One turn moves every row onto another: examples first, then more rows asked
k_768: [-12   9  14   1   6   3   5  11  -1  -9   7   5   9 -17  -5  -8 -18 -16
  -4  -7   7  -2  -8  -3  -3   1 -15]
k_852: [-20  14 -15   8  14  -6   1   0 -14  -3  10   0  -3  -6   9  -6  -1  -2
  -6  -2  -2 -11   2  -9  10  -2   1]
k_363: [ 14 -18  -7   0  -4  -8   9 -12  -1 -12  -3  -9   3   4   4  -6  12  -7
  -9   9  -1  -2   9  -5  -9   6  -7]
k_922: [-11   8  -4  -6  -4  -4  -5  15   0  -1   1  10  -1 -12 -23  -2  -7   1
 -12  -8  -4 -11  -9   5   2   2 -10]
k_789: [ -6   4 -12   7   9   4  -2  -8   4 -17   8   3  -8 -17  20   2 -12  -7
   3   5   1   2  14   6  -8   9   1]
k_947: [  6 -18   0  -2   1   5   0  12   6  -9  -9  -4   7  14  -5 -10  10  -2
  -7   3   4  11   1   9  -4  -4  -3]
k_827: [ -4   0 -15   0   3  -4   1  -3   6 -16  13  -9  -6 -16  -9  -9 -12  -3
  -2   4   6   7  -3 -12  -4   6 -33]
k_576: [ 23  -1   6 -15 -10  13   0 -10  -4   1   9  -1   2   6  -7 -15   0  -2
 -14   2  -7   2  -4   4  -7  -1 -17]
k_129: [ 16  -8   6 -13  -6   6  -2  -2   3  -8   6  -2   6   2  -9 -22   3  -4
 -15   6   0  11   3  -2  -5   4 -23]
k_842: [ 14  -9   2  -1 -13   8  12 -11  -2   4   8  -5   1   5  11  -7  10   6
  -7  -5   4  -6  -2  13  -5   0   4]
k_85: [-10  16   8  -6  12  -1 -11   3   0 -14   2  -1  -4   7   1 -11 -17   1
   1   1 -11  -1 -13  -5  15   2  -3]
k_776: [ -7  14 -12   2  -1   4  -1   5 -12   3   4   5  -8 -11  -7   4   5  -2
 -11  -1 -11 -19  -9   5   1   7  -5]
k_996: [-13   5   1  -2  18 -15  -7   4   9 -17   2   0  -7   3   4 -13 -15  -5
  -5   8  -6   2  -7  -6  14   4  -9]
k_104: [ 17 -22  -8  -3   1  -1  12  -4   7  -3   4  -2  14   8   6  -2   5  -4
  -8   8   5   1   4  12   0  12 -17]
k_392: [ 17  -6   5 -11 -14   7   2 -10  -6  -8  -5  -6  11  11 -10  -7  -3   5
  -6  -5  -5  -3   3  -6  -5  -4  -8]
k_746: [  9 -17  -6   6   2   4   6   5   1  -8  -3  -4   0  13   7 -10  20  -6
  -9  10  -1   2   3  12  -7  -5   3]
k_529: [ -9  13   6  15  12   5  11   2  -7  -4  13   0   4 -19  12   1  -6 -20
  -2  -1   3  -3  -6  -7  -7   8  -6]
k_356: [ -7   8  -4   3  21 -14  -4  -1  13  -7   7   0  -8   1  12  -9 -11  -5
  -2   9 -10   3  -3  -8   7   6   2]
k_402: [-18  -8  -8  11  20  -1  -2   7   1 -18   9  -6 -11 -11   3   5  -7  -7
   0   6   7  -4 -10  -3  -3  12  -8]
k_783: [-10   3  -7   9  17   4   3  -2   0  -7  15   1 -17 -12   3   9 -11  -4
   1   2   0 -15 -10   2  -7   4   1]
k_430: [-21  12  -8  -1  12  -8  -5   8  -2  -7   7   5   7  -5  -6 -12 -14   1
  -8  -8   4  -2   2 -11   9 -10  -3]
k_717: [  3   3 -23   8   7  -2   4 -11   0  -9  19  -9 -12 -16   0  -2  -3  -5
   1   7  -1   3  -1 -13  -8   7 -23]
k_282: [ 11 -19   2  -7 -10  -1   3  -4   0 -19 -10  -9  12   8  -6 -10   3   0
  -9   1   1   3   6  -7  -2   2 -16]
k_131: [-22   6 -13   9  16  -8  -2   8  -6  -9   9   0   8  -7   7  -9  -4  -1
  -9  -1   4   2   4 -15   9   1  -1]
k_320: [ 26 -14  -6  -1   0  10  13 -11   2   6   9  -2  11  11   9   1   4   0
  -3   3  -1  -5   1  13  -2   6  -5]
k_685: [ -4  15  -3   2   2  18  -9  -8  -3 -13  10   6  -7 -13  13   7 -19  -3
   7  -4  -4  -6   5   6  -6   2   3]
k_387: [-12   4   2   2  11   9  -4   4   3  -9  15   1  -8  -7 -11   8 -22   5
   5 -11   0 -11 -16  -2  -6  -2  -2]
k_10: [ 18 -11  -3  -3   1   3   6  -7   5  -6   8  -6   3   2   6 -17  11  -5
 -16  13  -3  12   5   1  -9  10 -18]
k_19: [ -1   9  -8  -6  -2   6  -6  -6  -1 -10  15  -7  -8 -10 -15  -8 -16   1
   3  -4   1   0  -9 -10  -1  -3 -30]
k_62: [ 10 -19  -2   2  -6  -2  14  -7   3  -3   5 -10   5   1  15 -11  16   0
  -8  -2   9   4   2  10  -5   9  -3]
k_286: [ -4  20  -1   4  18   0  -5  -1   3  -3  10   0  -5   8   9  -4 -13   1
   3   1 -16   0 -10 -10   7   3   8]
k_485: [ 11 -10   4  -8  -5  10   1   8   3  -5  -4   2   5  17 -11 -12   4   2
  -8  -3  -3   2  -2  13  -5 -14   2]
k_460: [-10   8   2  -5   1  18 -14   0   1 -23   3   3   0 -10   1   1 -23   0
   4  -5   4   1   4   7   1   2 -10]
k_894: [  9  -8  10  -9 -18   9   6  -7  -1   1   3  -4  11   8  -1 -11   1   8
 -10 -14   8  -3  -5  13  -2  -4  -2]
k_563: [ 22  -8   1 -11  -5  16   7  -5  -4   3   7  -1  14  12  -2  -1  -3   5
  -3  -2  -1  -8  -3  14   3   1 -13]
k_29: [ 21  -4  -5  -4  -8   3  11 -17  -6   1   1  -4   1  10  -1  -2   4  -2
  -5   0 -11  -9   6  -3 -12  -3   1]
k_728: [  5  14 -15   3   1   8   2 -13  -7  -5  21  -6 -15 -11  -7  -1 -12  -2
   3  -1  -4  -4  -6  -9  -7   0 -19]
k_459: [ 15 -19   1 -12  -6   8   5   3   1  -8   1  -1  16  11  -3  -8  -3   3
  -6   4   8   1  -1  11   8   7 -22]
k_224: [ 13  -7  -2  -1  -4   8   6   0  -1  -1   1  -1  -6  15   1  -7  11  -3
  -8   4  -6  -5  -3  16  -7 -11   8]
k_470: [ -7  18  13   7   4   7   8   1 -11  -4  12   5   1 -14   3  -3 -12 -17
   0  -4   0 -12 -13   0  -4   3  -8]
k_464: [-20  -6   1   3  16   6  -7  13   5 -19   9  -4  -2 -10  -9   2 -18   1
   4  -3   8   0 -13  -5   0   4 -11]
k_442: [-15  -2  -4  -1   7   3  -9   3   7 -28  -1   2  -2 -16  10  -3 -15  -7
   1   2   9   4  12   5   1  10 -11]
k_489: [-19  17  -6  -2   9  -7  -3  -2 -12  -3   9   6  -2  -4  -2 -10 -12   0
  -8  -7   1 -15  -1  -8  11 -10   0]
k_794: [-10   4 -20  14   9   0   1  14  -7  -1   4  -3   0 -15   0   3  12  -1
 -10   3  -7  -2  -3  -5  -3  15  -3]
k_561: [-14   0 -15   3   5  -6  -4  19  10  -4   0   5  10 -16 -14  -2  -1   1
 -12  -1  -1   5   0  -5  -2   9 -10]
k_824: [ 22  -1   0  -6  -4  10   8 -14  -6   1  12  -3  -6   5   6 -12   9  -4
 -12   9  -8   1   2   3 -11   5 -10]
k_700: [  3 -20   5  -6 -11   1   7   3   5  -9   2  -9  13   4   4 -14   8   6
 -10  -7  13   9   1   8  -1   4  -9]
k_273: [-12   2   7   9  10   0   9  12   2  -9   8   2  10 -19   4  -7 -12 -18
  -4  -1   6   5  -4  -9  -7  11 -14]

k_794 -> k_776
k_489 -> k_430
And these:
k_576 -> k_129
k_485 -> k_947
k_842 -> k_894
k_402 -> k_783
k_563 -> k_459
k_363 -> k_29
k_286 -> k_85
k_728 -> k_19
k_470 -> k_768
k_460 -> k_442

One turn moves every row onto another: examples first, then more rows asked
k_577: [ -4  10   6   5  -3  -8   2  -4 -14  22   9   0   5  12  -3  -8  -3  -7
  -3  -4  14   2  -7   2]
k_368: [  4  -2  11  -8 -10 -15  10   7   8  -1   3 -18 -12   4   3   2  -7 -11
  13  -6   9  14  -4  -3]
k_632: [  5  -1  19  -8  -6   0  26  -5   8  -1 -10 -10 -16   7 -12 -13   0  -7
   7 -12   4   7   4  -1]
k_205: [ -3  -8  19   6   8   4 -10   4   2   3  -4  13  12   4 -17   1  -1   0
   6   5   1  17   4   8]
k_160: [ -1   0   7   6  -1  -8  19  -4   5 -23 -12   2 -11   2   4  -7 -16  13
 -11 -10   2   6  -4 -13]
k_100: [  3  -8   7   0  -1  -8   5   7  10 -20   3 -11  -6  -2  10  -2 -18   7
  -7  -1   7  15  -8 -13]
k_469: [-2 12 10  5 -3 -5  1 -1 -8 24 10  1  3 18 -5 -9  0 -4 -6 -6 16  2 -7  2]
k_635: [  7 -18  -1  11  11   2  -3   5   5  -7  -9  -2   1  20  10 -11 -19  11
   8  -2   3 -13   5   0]
k_212: [  6   2  19   5   2 -10   6  10  16 -17   0  -6 -14  17  -5  -6 -15  16
 -12 -12   1   9  -2 -12]
k_840: [ -8  -4  14  10   3   8   0   0   0   1 -13  20  12  -2 -14   0  -2   2
   5   4   5  15   4   9]
k_335: [  2 -11  16   0   6 -19   5  -4  -2 -19   0  -8  -9   7  -2  -7 -17   8
  -8  -8 -10   8   3 -12]
k_743: [ -7   3  14  13   1   4  -7  11  12   2  -8  18  10   7 -12   5  -4   4
   4   3  11  16  -1   7]
k_214: [  1  10  17   3 -11 -19  14  11  15  -1  -3 -11 -18  19  -3   1  -7  -3
  10 -14   8   8   1  -5]
k_36: [ 10 -19   2  10  11   7  -2   6   7  -5  -8  -1   1  19   8 -15 -18   9
   8  -1   3 -12   5   1]
k_149: [ -9  -3  14  12   2  -7 -12   6   1   2  -6  16  13   5 -10  10  -6  -1
   8   5   3  16   2   7]
k_660: [  0  -6  14  -6  -5 -19  17  -8  -5  -3  -5 -13 -11   4  -5  -6  -5 -13
  12  -9  -1   9   6  -4]
k_69: [  8 -16  -1  12  11   4   1   5   6  -7 -11   0   0  16  10 -12 -20  11
   8  -2   5 -15   5   0]
k_189: [ -3   9  11   5  -1  -5   4  -6 -14  22   7   1   4  15  -8 -14   0  -7
  -7  -7  11   0  -3   2]
k_811: [  9 -17   1  11   9   6  -2   8   8  -4  -7  -1   0  17  10 -11 -19  11
   7  -2   6 -12   5   0]
k_804: [  7 -10  18  -5   5   6  15   0  11 -18  -2  -9  -9   1  -5 -17 -10   8
 -13  -6   1  11  -2 -10]
k_895: [-10   3  17  15   3   3  -1   3   6   2 -12  22   8   9 -18   1  -2   5
   2   1   4  11   5   8]
k_752: [  9 -16   2  11  11   4  -2   8   8  -6  -9   0  -1  23   8 -11 -18  12
   7  -3   3 -13   6   0]
k_60: [ -5  14   8   9  -4  -8   5  -4 -12  22   5   5   4  17  -6 -10  -2  -2
  -7 -10  15   0  -5   1]
k_718: [ -2  12   7   3 -12  -9  27   1  10  -4 -15  -2 -15   8  -1  -2  -5  -3
   6 -14  10   5   0  -4]
k_585: [ -4  12   8   5  -3   1   7  -4 -10  21   5   2   5  12  -5 -13   0  -5
  -7  -7  16   1  -7   3]

k_718 -> k_368
k_840 -> k_743
And these:
k_212 -> k_335
k_60 -> k_577
k_36 -> k_752

